128 stands for zero in the data rows.
Some points, one per row:
[117  86  39 140 187 105 151 153 239 206  77 147 208  60 171  87 170 218   0 112  82  59 207  74  90 203  42 214 153]
[123 104  91 148 141  97 122 132 190 126 116 132 177 152 147  94 144 183  53 115 112  76 151  90  64 114  74 177 136]
[128 112 141 118 131 130 138 145 156 115 126 109 136 151 151 126 140 117 104 141 134 106 135 140 159 137 129 150 133]
[118 143 130 121 140 102 125 114 121 150 121 157 126 155  97 145 104 125 145 155 137 146 108 116 151 120 128 109 132]
[111  80  51 147 186  66 135 150 219 195  83 122 225  74 139 106 158 229  63  87  71  91 187  88  59 173  44 203 134]
[119 127 134 123 130 133 152 118 134 151 169 129 125 129 128 114 119 117 140 129 134 129 139 148 134 128 147  91 116]
[126 152 213 147  89 150  94 127  10 106 116 130   0 175  95 165  91  66 246 176 205 207  43 162 199  88 222  30 119]
[147 124  91 139 163 120 147 158 176 185 138 110 180 131 126 155 137 158 116 127 118 117 129 104 108 132  94 149 145]
[141 147 192 144  82 151  93 104  59 105 132 124  81 157 114 158 108  85 230 155 161 185  92 165 179  70 196  90 130]
[149 161 160 123 136 147 122 145 107 114 143 133 116 132 136 134 112 104 121 137 135 124 147 129 153 105 176 119 109]
[142 123 109 139 130 127 121 123 122 119 124 107 130 129 143 123 145 122 138 132 147 118 150 134 109 119 133 129 137]
[123 132 158 141 121 118 111 120  89 124 109 124  83 146 119 140 106 142 194 109 155 138  78 138 153  90 165  90 106]
[127 136  84 130 152 122 147 117 164 152 121 121 197 126 121 120 152 163  76 107  88 114 144 130 114 166  80 137 138]
[139 106  36 140 169  88 126 166 230 193  89 137 224  85 158 110 164 196  43 110  68  98 195 112  68 182  74 214 133]
[134 129 136 127 152 143 138 120 109 145 146 115 105 153 109 169  98 109 172 134 158 129  95 116 140 119 122 121 123]
[135  92  64 129 180  89 138 143 212 163 107 114 203 120 159 128 146 162  19 123  80  90 162  82 100 184  50 195 159]
[132 139 132 128 142 155  79 112 110 100 128 134 141 104 132 156 137  93 130 149 141 148 128 142 131 120 162  98 129]
[152 101  83 136 141 123 126 156 243 156  87 107 206  98 167  78 156 186  27 114 102  79 190  69 106 157  95 183 140]
[132 134 167 109 118 134 113 112 130  86 155 155 110 153 104 148 119 103 147 118 111 138 109 134 142  97 173 125 102]
[129 108 106 127 148 134 142 137 188 137 127 118 173 103 150  90 131 182  49 115 109 106 176  94  98 163  80 164 151]
[130 119 110 103 127 131 134 117 158 150 120 114 150  87 132 123 133 118  96 147 117 153 135 144 108 147 118 146 141]
[146 139 172 137 110 150 115 112  61 115 140 131  49 151 100 117 107  74 210 134 171 166  52 123 179 107 192  63 149]
[132 128 129 117 141 132 137 158 139 118 125 143 150 150 136 111 137 135  91 125 105 116 145  98 110 140 120 123 129]
[129  82  31 120 158  89 159 140 254 187  98 106 229 110 148 123 169 190  15  98  69  80 182  90  50 189  29 220 134]
[145 154 188 128 111 149 121 112  73 127 150 127  82 155 125 139  94 103 154 154 150 146  87 142 174 108 159  86 109]
[116 167 153 126 134 132 116 138 133 125 129 159 146 133 130  81 129 128 125 138 143 112 155 132 122 118 159 113 127]
[127 145 142 116 125 142 109 133  80 123 124 128 110 141 115 110 118  84 160 148 154 141 104 135 124 116 170  75 124]
[136 125  89 131 141 132 157 133 180 168 140 120 149  87 147 112 126 177  82 104  94 119 156  94  82 154  97 154 152]
[137 141 119 145 132 126 133 125 142 140 155 131 143 115 128 141 138 141 116 130 137 113 169 134 149 124 100 137 120]
[117 117  87 142 161 123 120 135 152 134  99 132 157  94 134  81 157 157  80 138 112 112 165 110  78 161 106 169 151]
[111 122 125 146 134 130  94 136 117 150 124 133 105 125 142 122 123 138 138 144 125 156 117 122 115 119 151 139 139]
[124 123 138 139 136 130 146 114 123 142 130 128 152 128 130 111 133 121 123 143 134 110 131 173 138 133 129  89 122]
[126 135 135 160 118 134 131 123 116 120 157 120 125 137 105 166 140 126 131 143 140 127 147 161 165 119 129 122 137]
Then 16 other points, each followed by its number:
[130  50  46 133 188  89 140 151 255 189 122 104 255  94 193  78 165 222   0  93  52  52 223 104  46 184  32 242 133] 0
[125 100  75 123 174 102 155 168 243 176  87 122 238  76 165 100 157 168   5 119  93  97 186  68  55 190  47 193 148] 1
[109 136  92 135 154 111 128 112 150 160 115 180 154 118 123 160 132 118 124 128 127 130 126 115 127 120 134 131 128] 2
[115 151 104  97 122 125 139 158 182 134 125 151 153 118 144  93 137 111 117 118  97 128 136 126  95 136 153 162 132] 3
[125 161 193 101  73 165 131 120  59  82 143 154  42 169 100 153 105  65 217 132 202 157  59 165 180  91 164  59 120] 4
[131 119  96 128 162 103 153 177 200 146 107 134 191 134 158  72 156 177  35 104  85 100 188  97  75 173  81 157 123] 5
[129 130 162 129 101 198  95  97 107  94 113 145  94 129 107 138 132 113 187 147 163 141 112 151 124  93 176 108  99] 6
[131 141 143 138 130 126 119 138 126 123 132 122 112 127 119 138 112 155 143 116 137 120 125 123 147 101 135 130 123] 7
[140  94 104 159 126 101 138 151 157 129 125 105 132 133 112 117 143 151  99 113  96 112 169 135 120 153 104 142 138] 8
[133 127 162 129  75 131 154 104 108 107 154 121 108 144 105 103 132 113 158 146 164 116  90 145 162 113 147  98 110] 9
[132 163 210 128  93 139 109 110  28  94 129 136  62 152 108 162 109  83 210 153 163 155  83 179 193  87 199  79 107] 10
[121 109 131 126 130 130 120 120 130 136 127 113 126 131 133 145 110 128 121 123 125 137  93 128 141 117 143 108 149] 11
[150  64  54 130 173 108 154 148 217 178 138 117 220  83 158 107 155 202  48 116  60  88 190 130  72 203  83 172 102] 12
[112 136  99 122 144  85 118 141 173 154 118 119 157 134 138 122 140 160 121 137  79 113 123  90  80 132  94 147 108] 13
[132 150 134 137 113 131 127 154  80 125 140 113 101 127 110 118 117 122 150 130 152 135 112 143 160 134 152 122 137] 14
[142 131 128 135 137 117 122 146 112 106 138 110 120 151 102 140 124 166 135 119 121 123 147 110 152 129 124 148 121] 15
Which two of these numbered points are nearest to each point below, ignoring the direction in which the first points spread most? Their numbers follow each, nearest first.
[132  84 117 130 138 113 125 126 166 125 137 114 195 138 164 100 133 167  80 124 114  99 163 128 108 124 103 164 118] > 0 10
[141 116 118 135 132 170 101  92 144 114 124 145 127 112 135 122 149 145 125 142 142 131 138 132 103 130 145 126 115] > 6 10
[131 120 119 118 119 120 114 118 118 128 123 115 111 130 123 166  99 102 110 151 127 141  98 116 151 138 112 126 139] > 11 1
[120 118 192 119 107 151 111 105  85  89 172 131  96 155 136 135 118  95 169 146 127 139  92 172 162  83 172 104  92] > 0 10
[148 115 102 122 167 109 138 150 215 176 109 130 194 102 152  90 139 176  57 134  87 105 160  90  83 156  74 173 142] > 1 11
[125 141 185 105 103 172 135 112  71  89 142 144  50 162 116 138 118  93 185 149 184 148  89 144 152  95 169  76 115] > 4 7
[135 134  88 106 144 120 147 171 205 167 125 150 171  86 147  94 153 157  65  92  81 111 168 110  81 163 123 160 148] > 3 5
[131 140 213 105  91 170 135 117  43  93 141 143  22 174 103 144 102  76 215 156 191 179  71 163 160  89 190  62 122] > 4 1
[124 100 141 124 129 135 110 105 121  98 132 107 123 161 141 142 124 124 129 125 135 117 142 133 128 118 123 122 115] > 0 10
[129 171 181 131  91 139 114 134  45 112 151 109  60 143 100 136 105  76 216 137 182 171  78 143 178 104 191  84 140] > 14 7
[140 130 124 136 166 116 159 153 156 108 105 139 162 155 152 103 139 145  74 117 107 116 159 117 106 148 100 114 128] > 5 1
[118 131   0 157 213  50 135 191 255 191  95 127 255  34 162 127 209 250   0  60   0  19 255  28   0 229   0 255 153] > 13 7
[140 136 160 132 108 136 120 127  68  81 114 125  84 180 109 146 118 119 172 105 155 135  89 121 190 120 152 119 113] > 15 7
[142 143 151 137  94 119 143  99  61  77 169 151 120 130 104 122 119  61 179 165 157 162  73 162 139  82 195  89 128] > 9 3
[140 130  91 130 134 116 146 150 103 152 146  88 141 112 117  93 116 147 124 142  95 161 121 124 136 138 112 136 134] > 14 8
[135 128  66 126 155  97 143 148 219 150  96 116 183 111 135 120 170 151  34 120 106  96 170  83  77 153  82 163 159] > 1 11
[147 139 119 133 141 148 114 140 174 131 112 149 156 153 145 140 154 115 106 127 145 118 139  95 108  99 126 118 146] > 1 2
[125 120 104 114 173 115 142 185 182 142  99 147 181 145 143  94 126 166  55 112  73 111 182  89  90 156  82 144 125] > 5 1
[142 170 174 108  65 157 159 124  68 101 163 143  61 147 132 141 104  63 187 127 177 178  83 150 147  97 181  51 107] > 4 1
[142 128 164 142  95 127 112 137  65  94 142 111  72 152 100 146 110  90 190 122 139 139 104 153 171 101 167  92 129] > 8 14
[111 104  49 135 211  80 119 173 210 189 106 138 247 107 153  96 167 196   5 108  57  99 212 101  68 188  96 205 137] > 5 10
[112 153 188 131 104 141 111  95  41 109 145 159  51 153 101 148 117  79 209 181 164 165  79 179 179  79 170  69 110] > 10 2
[138 113  81 136 125 100 127 142 154 108 121 110 170 105 145 109 140 180  90  86  87 105 177 101 111 154 102 184 136] > 15 7
[145 101 109 126 107 146 148 125 133 134 154 129 154 107 128 109 135 138 135 117 103 129 144 152 123 155 130 116  97] > 12 0
[127 159 165 133  97 154 124 138  54 111 154 119  76 137 107 133  92 112 187 142 173 167  93 153 166  99 175  93 157] > 14 7
[118 127 147 115 109 123 132 107 118  89 149 142 106 150 101 122 130  84 167 144 148 138  87 140 125 101 148 107 100] > 9 4
[146 176 255 128  10 218  91  82   0  53 189 122   0 220  47 189  26   0 255 201 255 231   0 204 255   2 255   0  92] > 9 11
[132 140 127 143 107 148 141 138  98 131 147 117 107 130 131 115 117 145 153 138 117 145 126 145 162 134 134 121 140] > 14 7
[129  98  58 137 178  86 154 157 217 169 107 140 226  71 174 107 154 187  22  93  66  84 191 120  60 181  35 197 137] > 10 11
[109 130 143 134 144 146 102 115 112 111 128 141 106 116 114 141 106 132 138 125 153 146 126 134 172 103 151 115 121] > 7 11
[128  74   9 129 168  92 159 139 255 180 105 128 255  72 176  81 158 212   0  89  26  49 228  84   9 217   8 214 123] > 12 0
[133 143  98 138 132 133 136 146 107 129 168 124 116 124 142 112 133 134 155 125 119 135 125 131 142 136 113 140 137] > 14 7
[138 113 124 107 112 141 129 119 153 155 119 107 139 137 130 144 135 117 118 122 126 131 115 120 121 120 122 126 132] > 11 1
[149 110  82 134 131 107 160 126 160 119 146 146 195  93 133  90 149 121 115 136 102 119 139 119  81 131 132 153 137] > 3 9
[149 145 119 123 140 138 123 137 175 132 114 145 182 131 157 132 150 131 105 126 136 110 124 129 101 115 111 131 124] > 1 4
[107 137 171 116  98 135 105 113  48  56 164 127  45 158  84 166 104  74 200 104 151 190  80 144 189  83 188  77 127] > 15 11
[118 164 198 122  82 156 131 107  57  67 154 128  52 157 120 154 107  72 206 142 184 142  73 135 187  79 162  77 122] > 4 7
[102 143 156 115 113 150 132 123 112  86 128 134  94 138 142 173 134  96 161 125 147 136 126 162 165 128 112  98 130] > 4 10
[121 100 103 121 151 125 123 105 119 136 142 119 130 145 116 124 125 115 121 127 119 139 112 143 125 139 121 121 134] > 11 0
[108  98 102 132 151 140 106 144 118 104 116 108  87 151 127 127 145 129 124 124 128 131 159 142 139 120 120 133 150] > 8 15
[118 120 142 115  94 118 143 100  90 116 136 146 117 117 142 110 128  86 157 144 131 169 126 131 121 118 142  73 135] > 1 11
[154 116 123 116 141 145 137 143 144 158 110 145 148 132 130 138 125  96 108 112 141 117 147 123 123 158 111 147 141] > 1 4
[118 126 152 122 114 128 101 126  67  84 144 108  72 167 115 156 114  71 203 118 149 161 116 155 155 109 173  75  98] > 8 0
[130 134 207 111  78 165 100  96  51  79 164 119  37 181 118 151  84  73 208 154 164 159  69 172 180  65 194  69 106] > 0 11
[137 178 202 142  83 146 110 125   5  79 164 111  30 166  85 145  91  89 229 132 198 192  57 163 184  85 203  68 140] > 14 7
[146  98  80 140 154  99 143 136 182 148 103 151 181 111 156 122 161 156  83 125 108  98 167 149  92 151  79 182 135] > 10 0
[131 126  80 127 137 113 153 125 189 157 118 124 180  82 137 116 164 138  79 139  95 112 158 116  75 167  92 173 137] > 1 10
[ 99 129  79 130 133  96 139 111 160 139 102 133 190  89 144 108 116 143  89 124 102 140 144 101  78 162 116 141 129] > 1 11
[156 113  95 134 121  83 140 132 173 167  95 121 199 103 146 112 138 135  77 116 101 101 162 116 106 173 100 176 136] > 10 14
[124 165 228 126  76 171 105 100   0  40 169 118   0 192  95 157  97  36 255 174 205 197  47 187 198  64 236  30 104] > 8 10
[129 157 176 117 110 141 137 118  76  94 141 151  62 171  96 132 110  68 207 160 179 150  90 144 169  90 179  82 112] > 4 7
[121 104  97 149 162 109 112 127 159 163 102 126 168 108 143 118 142 197 129 109 113 100 142 104  95 132  89 159 119] > 7 13
[110 129 139 124 114 124 136 149 101 149 109 119 104 104 131  98 115 123 153 117 124 137 119 146 140 154 169 155 135] > 14 10
[129 140 146 138  97 112 129 126  89 127 129 132  69 105 131 146 115 107 211 109 155 143 103 136 157  83 168  98 123] > 7 10
[122 121  87 128 133  86 141 175 166 183  84 118 179  68 139  83 142 165  81  94  88 119 160 126  96 190 136 192 142] > 14 10
[119 161 221 123  53 169 121  98  42  67 155 126  25 168 106 153 103  76 226 130 187 157  57 144 191  65 170  65 108] > 4 7
